In the data rows, the value 128 means zero.
Some points, one per row:
[147 133 146 153 114 113 136 139 143 152 111 156 105 124 169 116]
[196 116 145 127  73  72  70 148 106  80 144 196 186 126 201  81]
[100 110 138 130 142 153 136 154 132 102 105  94 119 143 105 143]
[120 130 118  98 135 170 146 152 118  90 104  80  99 151 125 142]
[115 161 100  89 106 202 149 131 104 104  77  54  87 160  90 161]
[101 108 148 149 162  97 120 136 114 150 112 105 113 136 115 159]
[123 100 123 115 151 104 172 137 134 151 142 116  90  85 136 145]
[ 68 163  80 130 144 190 140 135 117  91 121  75 119 153  58 145]
[125 194  87 194 133 125  11 147  79 137 116 184 166 228 117 103]
[ 96  58 168  99 149  39 200 127 118 189 185 134 137   5 150 147]
[126  84 170 107 101 130 162 120 150 144 134 144 141  88 150 122]
[121  63 150 114 173  65 179  93 159 142 177 100  94  56  99 152]
[164  77 158 128 143 112 155 121 208 125 137 132 113 106 182 132]
[122  89 173 164 148  26 105 144 120 169 134 154 137 105 162 134]
[117  47 138 110 144 109 204 124 175 133 180 100 126  98 106 137]
[170 112 152  90 114  82 128 116 125  97 136 114 129  90 141 137]
[139 105 166 120  91 120 130 124 130 139 124 158 153 108 158 113]
[ 51 159 104 143 134 201 142 167 151 124  68  61  35 189 105 154]
[ 98 126  98 135 139 148 130 158  98 134  95  85  89 168  69 162]
[169 157 125 129 114 122  65 156  73  78  95 136 133 182 158 117]
[139 193 115 180 116 137  64 105 126 117 118 169 178 169 113  92]
[109  88 140 116 144 131 164 144 114 157 125 123 128 117 113 140]
[178  83 182 153 121  34  79 159 139 110 121 193 171 114 203 105]
[ 74 143 116 128 156 146 156 127 123 178 133 111 116 107  91 140]
Here are 11 more points, each followed by its number:
[ 91  90 144 137 140  56 159 136 138 132 186 149 154  49 142 110] 0
[149 159 108 132  91 150  72 157 125 100  87 139 157 173 119 115] 1
[150 117 148 115 102 107 121 130 123 100 141 125 137 115 160 103] 2
[129  89 158  86 131 124 183 132 139  86 122  64  76  93 158 152] 3
[ 98 146  79 117 163 137 159 110 127 157 165 104 120 127  81 151] 4
[152 149 140 131  84 162  78 120  99 112  91 151 158 173 130 116] 5
[ 85 193  78 127 149 156 103 149  76 142 118 104 110 122 122 152] 6
[121 115 132 132 156  54 134 116 102 125 184 132 133  61 144 118] 7
[169 195 101 136  91 167  33 131  71  49  83 118 141 223 118 109] 8
[ 96 103 149 122 130 166 186 112 185 127 142 113 102 107 128 136] 9
[195 156 139 120 104  83  59 123  85  77 114 136 148 143 139 124] 10
Which of these numbered points is nearest to each point below, ignoring the 2 directions in which the first points spread most? Its number follows each.
[128 182  74  71 151 193 127 102  81  98 134  69 108 127  92 163] > 10
[194 129 164 142  86  37  52 133  88  91 141 194 179 117 209  76] > 2
[116 189  94 118 126 206 127 134 101 147  94 116 110 171 111 141] > 5
[122 177  69 134 156 132 110 113  96 140 149 127 136 154  85 141] > 4
[113 125 133 102 102 146 168 157 134 168  95 108 101 102 126 130] > 1
[167 134 126 146 119  76  76  94 103 153 158 189 188 129 126  99] > 4
Here are 11 other points, each followed by its number:
[169  58 173 131 144  76 162 120 214 137 151 148 121  71 209 123] 0
[135 116 132 100 142 104 159 112 122 108 139  86  71  80 129 155] 1
[158  97 160 133  93  38 103 161 141 141 138 191 177  73 192  92] 2
[114 101 108 109 146 214 182 128 173  92 103  45  85 182  72 167] 3
[178 128 129 116  82 127  91 146 116  64 130 156 165 147 170 102] 4
[ 65 103 108 105 165 145 196 138 130 165 133  69  88  99  74 180] 5
[150  75 181  49 119 141 201  94 124 125 128  75  92  69 157 166] 6
[137 171 126 131 128 136 103 126 103 109 125 148 157 126 145 102] 7
[132 132  90 132 180  89 145  97 110 150 202 156 147  85 118 129] 8
[157 126 155 155 110  93 128 141 138 151 114 169 114 112 184 107] 9
[150 122 133 148 116 126 115 131 156 104 111 127 137 147 136 119] 10
The same question for these:
[112 121 149 101 109 119 137 134 130 168 130 122 118  91 170 114] > 2
[126 125 120 165 146  49 126 128 144 182 197 217 161  72 193  93] > 8
[118 168  95 110 165 168 146 117 112 116 134 103 121 119 109 140] > 7
[155 102 157 138 106  98  95 127 154 134 111 160 142 156 151 108] > 10
[134 147 134 145  92 126 126 151 129 116 106 147  99 124 158 116] > 9
[127 145 118 106 107 173 127 126 127  82 110  78 104 162 111 126] > 4
